In the rows, 128 means zero.
Rotation paths and how fast each direction turns (degrees per step)
Each turn is a multiple of 5 degrees from 10 to 175, or 0.
Each row of a path follows its step; steps can be skipped.
Rotation 1:
step 0: [125 129 130 128 127 138 126 131 129 130 127 128 131 117 127 126 136 140
 131 129 135 130 128 125 137 134 133 134 127 127 120 127 129 126 113 123
 133 136]
step 1: [129 140 123 123 124 118 132 125 131 142 130 130 125 126 132 131 135 133
 135 120 124 131 126 124 131 124 135 126 135 127 129 133 124 125 121 135
 127 133]
step 2: [131 124 138 130 130 114 134 126 126 125 124 127 130 121 126 122 131 128
 127 116 122 136 123 129 120 133 126 138 130 129 129 124 122 127 122 134
 133 128]
step 4: [131 132 123 130 127 129 131 137 125 127 129 122 137 120 128 128 132 123
 135 130 133 135 133 138 126 116 125 122 129 127 128 120 119 128 127 132
 118 132]
step 5: [131 125 131 140 130 119 123 134 127 138 131 118 131 129 126 125 128 125
 133 136 122 123 132 129 129 126 121 130 126 118 129 123 130 118 129 134
 136 129]
step 6: [137 129 133 121 134 129 127 127 133 126 130 129 125 130 123 128 129 123
 136 139 118 130 135 130 120 123 128 128 130 135 131 128 139 131 132 135
 129 118]
step 7: [138 123 130 125 131 136 124 131 128 123 118 124 136 130 116 119 133 124
 128 135 125 125 122 123 130 124 129 122 117 132 127 127 125 131 128 121
 127 129]
step 8: [129 128 119 132 124 129 130 132 135 137 128 135 134 129 122 131 124 122
 128 137 124 114 121 125 135 128 135 123 138 128 130 124 124 132 134 127
 126 125]
step 9: [140 133 127 132 128 129 135 121 124 127 123 135 127 125 131 130 117 125
 125 129 120 127 131 123 128 133 121 130 128 122 120 120 125 129 130 123
 126 115]
step 10: [131 131 123 126 129 123 123 117 126 119 133 132 130 132 126 127 118 123
 118 125 129 115 125 123 122 123 126 126 119 127 129 137 134 127 131 126
 129 129]
Directions:
[130 128 123 128 125 129 127 131 126 132 131 130 129 128 129 130 127 130
 128 128 127 129 128 128 129 128 126 130 127 126 127 127 127 126 125 130
 128 126] => 90
[129 132 128 126 129 130 128 127 127 128 128 128 129 129 127 127 129 128
 128 125 129 128 127 126 128 125 127 124 124 128 127 130 126 126 129 131
 125 130] => 120
Rotation 2:
step 0: [128 116 132 128 119 129 134 129 132 133 125 126 136 128 131 134 120 130
 128 137 130 129 129 131 123 130 120 115 121 120 125 128 129 131 137 134
 126 120]
step 2: [129 125 136 130 124 130 121 127 121 127 133 125 114 125 124 124 141 122
 127 137 129 126 128 133 123 127 127 125 124 133 129 114 127 124 123 129
 131 131]
step 3: [127 119 129 121 133 127 123 126 135 133 132 119 127 126 129 120 128 129
 124 131 119 126 119 121 122 122 123 120 124 124 129 122 124 122 118 131
 120 123]
step 4: [129 122 123 121 129 124 127 123 133 137 128 129 131 130 131 125 128 128
 136 131 131 120 127 118 133 136 123 119 131 127 119 121 128 129 136 119
 118 132]
step 5: [128 129 131 126 122 128 119 135 124 133 128 120 118 129 127 127 128 126
 135 125 136 125 143 126 129 133 126 120 130 132 128 126 125 141 133 129
 123 121]
step 6: [127 122 132 132 135 133 128 142 134 135 124 119 125 125 131 124 139 123
 130 120 128 130 124 134 129 126 127 125 124 135 130 122 133 137 126 138
 130 129]
step 7: [128 129 135 128 125 130 140 134 135 141 126 130 129 123 128 123 130 128
 119 131 123 122 126 123 128 135 123 127 128 122 124 114 133 125 126 131
 134 123]
step 8: [139 128 139 120 126 125 136 128 131 130 126 129 128 132 120 135 126 129
 134 131 120 125 137 126 124 123 125 124 123 127 122 122 129 125 136 128
 119 119]
step 9: [128 118 132 132 129 126 126 123 126 128 126 131 125 130 122 124 128 120
 136 134 127 126 128 129 119 123 122 122 127 136 138 125 130 136 144 134
 127 130]
step 10: [121 124 133 131 127 129 132 132 126 129 129 123 119 127 127 114 141 123
 127 132 130 126 120 131 125 127 125 127 141 127 130 127 118 124 132 132
 122 122]
Directions:
[128 132 131 128 129 128 126 126 129 130 131 127 132 129 128 125 130 128
 125 128 126 128 125 129 128 130 128 129 127 128 125 128 127 128 126 131
 128 128] => 90
[129 129 128 129 130 128 124 129 128 129 130 131 125 130 126 126 128 128
 129 129 128 130 131 130 126 130 130 130 127 128 129 129 130 131 131 128
 127 129] => 95
Rotation 3:
step 0: [118 129 125 137 122 127 122 130 132 128 133 138 133 127 132 125 133 127
 129 132 127 130 131 128 125 140 130 121 130 129 122 125 115 134 123 120
 124 135]
step 1: [132 132 130 133 112 128 123 119 125 132 126 129 129 129 128 134 133 125
 132 128 134 126 131 127 127 131 135 131 141 129 113 131 132 122 122 131
 125 130]
step 2: [120 118 126 127 123 124 120 123 121 134 121 129 122 136 128 121 130 124
 125 120 125 125 134 126 120 125 128 127 130 131 123 122 138 127 130 117
 126 120]
step 3: [117 125 129 121 129 130 115 125 136 129 127 123 130 132 128 127 137 124
 131 137 131 132 127 130 126 143 122 129 120 133 124 124 125 123 128 126
 125 126]
step 5: [128 122 128 122 122 129 129 132 126 126 124 134 125 129 129 120 128 121
 131 118 126 128 128 122 124 132 120 126 143 128 117 130 127 125 116 125
 131 123]
step 6: [120 128 130 128 130 123 122 124 128 125 127 133 132 129 134 126 125 129
 136 133 135 134 132 122 115 134 132 131 135 126 122 119 122 127 133 116
 124 124]
step 7: [120 123 126 132 122 128 125 126 127 137 131 130 135 140 127 133 127 123
 138 135 140 122 132 129 136 136 131 129 132 132 125 126 136 127 125 130
 124 129]
step 8: [129 126 126 130 122 124 118 131 125 137 131 129 127 132 130 123 131 129
 128 110 133 122 132 135 122 134 125 122 123 132 123 129 127 126 117 122
 128 128]
step 9: [123 128 136 124 121 131 116 134 127 127 131 129 131 125 130 132 135 128
 126 133 127 137 132 116 122 130 126 127 124 132 113 132 128 125 123 121
 128 123]
step 10: [118 128 120 132 119 127 122 125 130 119 119 137 132 139 121 130 136 124
 127 128 131 129 135 121 131 129 134 127 135 133 126 124 123 135 127 127
 124 125]
Directions:
[129 127 129 128 128 126 128 126 128 125 126 127 127 128 124 128 127 124
 131 129 128 128 129 123 124 124 129 129 128 129 129 129 128 127 128 127
 126 128] => 90
[128 129 128 130 125 127 127 125 128 128 126 127 127 128 126 130 132 128
 125 129 123 128 131 129 129 128 130 126 126 129 126 129 129 129 128 126
 129 130] => 40
[128 129 129 130 126 130 127 130 129 130 123 126 132 127 130 129 128 130
 129 131 130 129 129 127 127 126 129 132 128 128 128 131 130 129 129 129
 129 128] => 130
[131 132 127 131 127 130 126 125 128 129 130 127 130 133 127 126 128 126
 127 130 130 128 127 127 131 126 129 129 129 127 128 127 126 129 127 130
 128 128] => 115
[126 127 131 126 130 130 128 125 130 127 129 130 132 128 128 124 127 128
 124 128 129 132 130 127 126 128 128 126 127 127 128 128 130 128 130 128
 130 128] => 110
Rotation 4:
step 0: [128 128 137 117 135 123 123 135 125 118 127 138 129 124 137 123 130 129
 127 135 130 127 126 129 136 117 133 120 132 122 126 130 120 126 129 132
 129 119]
step 2: [128 129 143 127 125 119 136 124 130 125 133 122 127 131 130 138 128 126
 119 132 126 124 117 134 133 129 131 143 126 129 129 129 127 126 125 126
 131 119]
step 3: [131 147 125 129 131 129 124 126 114 121 121 119 129 125 128 127 125 119
 127 131 126 129 129 131 139 129 127 121 129 132 129 126 129 122 125 130
 124 134]
step 4: [129 121 129 123 126 119 135 131 132 136 123 127 121 119 119 123 131 129
 127 123 122 126 126 129 135 133 124 134 133 134 116 121 137 130 124 123
 124 137]
step 5: [123 129 137 114 132 125 121 132 129 119 128 134 131 123 129 129 126 135
 122 129 129 133 129 133 142 120 127 119 134 125 123 136 129 131 128 131
 137 122]
step 6: [131 126 129 118 125 135 122 133 128 127 125 129 121 121 135 120 140 126
 127 128 133 122 123 129 123 121 128 121 133 128 135 116 123 124 130 126
 115 133]
step 7: [131 121 143 125 128 116 130 130 129 126 135 128 129 138 126 138 129 128
 120 127 130 128 119 142 126 129 133 137 128 132 133 125 126 131 128 122
 130 129]
step 8: [130 145 128 133 126 128 126 127 118 117 125 121 126 128 134 127 123 122
 125 136 124 128 116 127 137 125 124 129 131 129 131 125 121 118 126 129
 129 126]
step 9: [131 133 130 124 127 119 132 130 124 140 124 121 124 119 115 125 128 124
 123 129 122 121 135 131 131 131 128 131 126 137 124 122 135 128 125 122
 121 138]
step 10: [126 131 134 120 130 122 132 130 135 120 125 136 128 121 128 129 126 129
 128 124 128 138 125 132 144 122 128 130 135 124 118 130 138 130 122 131
 136 122]
Directions:
[128 124 129 131 130 126 129 130 129 127 128 128 124 128 128 132 126 128
 126 126 129 127 128 129 130 126 128 128 126 126 128 132 129 127 126 128
 128 127] => 140
[131 127 130 128 126 131 125 127 127 128 128 127 128 129 129 130 126 131
 127 126 128 128 126 124 128 127 130 129 130 130 125 127 130 128 127 126
 132 126] => 130
[126 127 129 128 128 131 129 125 127 124 127 128 127 130 129 132 133 129
 127 127 129 128 129 130 126 130 129 130 129 128 131 127 126 127 127 129
 128 128] => 70
Rotation 5:
step 0: [136 127 123 128 130 129 132 134 124 135 129 125 133 132 136 126 121 117
 118 136 127 114 126 126 123 129 124 121 127 124 127 133 126 134 129 127
 124 127]
step 2: [131 129 130 130 128 130 120 127 129 133 128 128 129 133 124 129 135 126
 142 122 125 120 127 135 133 118 129 132 125 133 130 131 126 116 122 127
 127 137]
step 3: [140 133 121 122 130 124 135 130 131 132 126 130 128 138 123 136 121 127
 128 133 127 131 127 132 131 124 127 124 138 125 132 119 128 132 122 131
 127 118]
step 4: [125 132 129 128 131 139 134 127 123 132 127 127 129 124 123 119 139 115
 125 135 127 134 125 122 130 133 128 128 131 125 121 126 137 131 137 127
 126 129]
step 5: [123 117 129 130 124 138 125 131 125 129 128 127 130 129 133 136 122 127
 135 126 120 137 127 124 119 120 131 129 121 130 132 138 128 129 125 125
 124 131]
step 6: [136 129 124 130 129 120 129 129 125 140 130 134 127 127 133 133 130 130
 126 128 130 113 137 129 126 124 126 126 129 122 124 136 126 125 125 125
 122 119]
step 7: [120 129 130 120 140 134 127 130 130 126 132 124 128 123 127 121 131 128
 126 126 117 122 127 131 139 128 135 128 137 127 128 123 129 132 123 135
 129 119]
step 8: [131 132 136 135 120 133 127 131 126 132 137 120 127 133 128 129 131 122
 136 126 128 135 122 131 137 122 121 123 125 134 134 124 132 122 128 124
 126 133]
step 9: [136 128 129 123 127 124 134 127 124 130 111 132 128 135 127 133 120 125
 131 133 125 127 124 126 124 128 130 129 132 122 134 129 132 129 123 115
 126 126]
step 10: [130 130 123 133 135 138 130 132 127 133 132 138 126 122 119 131 135 127
 129 135 123 123 129 124 126 138 130 132 125 132 121 133 134 134 132 133
 130 122]
Directions:
[127 126 129 128 128 129 129 127 127 126 131 126 129 127 124 125 129 129
 130 127 126 131 127 125 129 127 128 124 128 130 126 131 127 125 128 127
 129 128] => 115
Rotation 6:
step 0: [138 133 129 138 133 134 129 127 135 136 136 113 128 128 135 130 127 135
 135 132 132 124 127 126 125 134 128 132 132 129 125 125 130 131 131 130
 137 131]
step 1: [134 134 135 128 129 141 126 122 134 131 121 121 121 125 127 130 123 125
 129 130 128 127 131 126 134 129 120 135 126 133 141 124 132 127 139 129
 124 133]
step 2: [126 127 126 132 127 139 134 121 129 120 125 115 134 118 125 127 128 133
 130 133 121 125 127 138 133 119 124 131 124 131 131 118 128 126 127 126
 133 126]
step 3: [119 125 129 131 133 131 127 122 133 127 129 124 138 132 125 128 125 140
 129 128 118 126 130 124 131 125 131 135 128 130 138 131 142 127 125 136
 126 128]
step 4: [122 125 123 124 123 130 131 117 123 130 122 134 130 124 129 124 121 134
 123 141 125 136 125 125 134 129 127 125 127 127 136 127 129 118 123 135
 121 129]
step 5: [130 136 123 128 122 123 126 127 119 126 137 132 138 123 123 118 131 135
 130 136 135 130 130 131 124 123 131 129 129 128 125 124 136 127 118 138
 123 125]
step 6: [136 126 129 126 128 126 117 125 124 125 133 138 131 127 124 133 127 131
 131 125 131 140 131 113 125 128 125 129 127 128 127 127 128 128 127 144
 131 130]
step 8: [135 131 129 122 127 137 130 132 130 127 127 133 137 120 127 129 134 131
 136 116 137 121 125 124 124 120 133 136 127 130 125 139 124 130 128 129
 129 129]
step 9: [133 128 132 125 133 130 133 128 132 130 119 126 126 127 138 132 121 138
 135 131 129 123 125 119 126 135 131 130 123 131 124 135 118 129 127 131
 142 129]
step 10: [132 141 124 123 131 135 131 130 136 127 126 124 123 131 131 121 125 127
 127 140 132 114 124 129 130 130 128 138 126 129 128 131 126 126 137 130
 126 130]
Directions:
[130 128 130 127 130 128 124 130 127 127 131 128 127 125 131 130 129 129
 128 130 128 128 129 128 126 128 127 127 131 129 128 123 128 128 130 128
 125 129] => 65
[127 130 129 127 127 127 126 129 125 127 126 128 127 126 127 129 129 126
 131 128 127 127 126 128 127 129 129 130 132 127 125 130 128 127 128 128
 131 134] => 35
Rotation 7:
step 0: [121 121 123 138 121 123 128 123 127 130 139 126 125 132 130 122 130 135
 126 142 129 129 123 129 117 129 123 129 129 132 130 125 129 130 127 129
 136 142]
step 1: [125 121 124 128 114 131 122 129 127 132 140 132 124 125 118 128 132 122
 128 137 127 136 124 130 115 135 123 130 130 132 127 123 126 131 133 122
 132 132]
step 2: [131 121 124 124 128 128 125 119 131 133 132 131 132 128 119 137 128 121
 127 129 132 140 130 131 118 127 115 132 127 133 130 121 117 128 129 120
 126 137]
step 3: [134 121 122 129 128 127 132 119 137 132 133 124 131 128 124 128 124 126
 134 123 135 128 127 130 123 128 122 133 132 135 128 122 116 123 129 130
 144 137]
step 4: [128 128 119 132 122 130 137 130 132 133 134 122 117 126 117 133 130 122
 137 118 129 130 121 127 123 124 123 129 129 136 133 124 126 127 128 129
 141 125]
step 5: [127 126 126 137 133 130 133 133 132 126 131 129 120 119 121 139 128 127
 133 125 130 129 132 128 115 122 114 127 122 128 136 127 120 131 122 130
 133 121]
step 6: [130 125 132 138 130 135 134 125 128 116 132 136 130 120 121 134 121 129
 129 125 132 121 131 123 124 129 118 128 119 136 124 130 123 127 125 129
 140 128]
step 7: [125 126 121 135 127 129 140 124 121 123 133 125 128 134 117 131 126 130
 131 125 127 124 135 126 127 125 122 134 114 136 121 134 136 132 127 123
 137 130]
step 9: [125 125 125 131 133 129 130 124 119 118 139 135 135 118 116 136 129 137
 122 127 128 131 123 136 130 125 129 126 132 128 126 131 123 134 135 122
 133 127]
step 10: [124 127 117 134 129 127 130 116 124 124 131 129 130 131 114 132 124 138
 122 133 134 125 129 133 130 123 128 131 133 131 136 137 125 135 129 128
 129 138]
Directions:
[128 127 127 125 129 125 130 128 127 129 129 127 131 128 130 130 131 130
 129 124 126 129 127 130 130 125 129 131 129 128 127 126 127 127 130 130
 130 127] => 70
[130 128 128 125 129 129 127 129 129 132 128 129 124 128 128 130 129 127
 127 131 128 130 129 128 129 128 130 130 132 129 128 128 125 128 127 127
 130 132] => 35
Rotation 8:
step 0: [122 123 123 131 132 128 132 134 120 128 128 128 145 135 130 121 124 128
 124 132 128 121 131 132 131 130 139 122 131 128 133 122 133 129 127 123
 125 116]
step 2: [127 122 128 126 127 125 120 133 128 130 118 133 130 128 132 129 128 121
 122 128 125 122 135 124 118 135 129 122 133 128 132 126 126 133 137 112
 120 133]
step 3: [129 133 129 132 123 112 130 137 125 127 128 133 129 127 124 123 130 124
 126 138 130 119 135 130 122 134 128 128 126 124 120 120 134 123 130 119
 121 125]
step 4: [118 132 125 137 123 123 122 133 130 131 127 139 125 121 117 133 122 128
 123 125 126 123 130 136 126 127 129 116 126 123 123 130 129 128 133 125
 128 119]
step 5: [117 119 128 129 128 125 122 137 135 144 129 131 130 130 131 131 131 122
 125 131 120 117 126 131 129 123 130 128 128 129 126 127 130 131 125 125
 121 117]
step 6: [123 128 129 124 129 122 134 138 120 141 124 136 133 122 127 123 134 134
 130 130 133 118 123 131 134 132 137 129 133 125 128 124 130 135 137 131
 127 124]
step 7: [123 131 117 119 126 129 124 140 126 127 126 138 125 122 127 142 133 134
 129 130 124 126 128 128 128 132 136 126 125 134 124 125 126 137 133 124
 122 131]
step 8: [130 129 124 126 124 122 129 132 118 138 130 126 131 138 127 134 128 131
 123 127 127 120 134 131 129 133 131 126 123 137 127 131 127 132 128 111
 118 126]
step 9: [126 138 124 129 125 120 125 131 117 127 123 138 132 135 119 130 134 124
 126 129 135 123 128 135 130 137 129 130 130 127 122 131 119 128 120 128
 123 118]
step 10: [122 129 121 129 126 123 124 129 129 129 110 134 127 131 130 135 129 122
 136 127 119 124 130 136 125 127 130 125 130 129 128 138 123 134 132 124
 129 118]
Directions:
[126 126 128 124 130 131 130 131 128 128 128 127 129 125 132 126 129 131
 128 127 127 129 127 127 130 131 129 127 126 126 132 127 128 129 128 128
 127 129] => 65
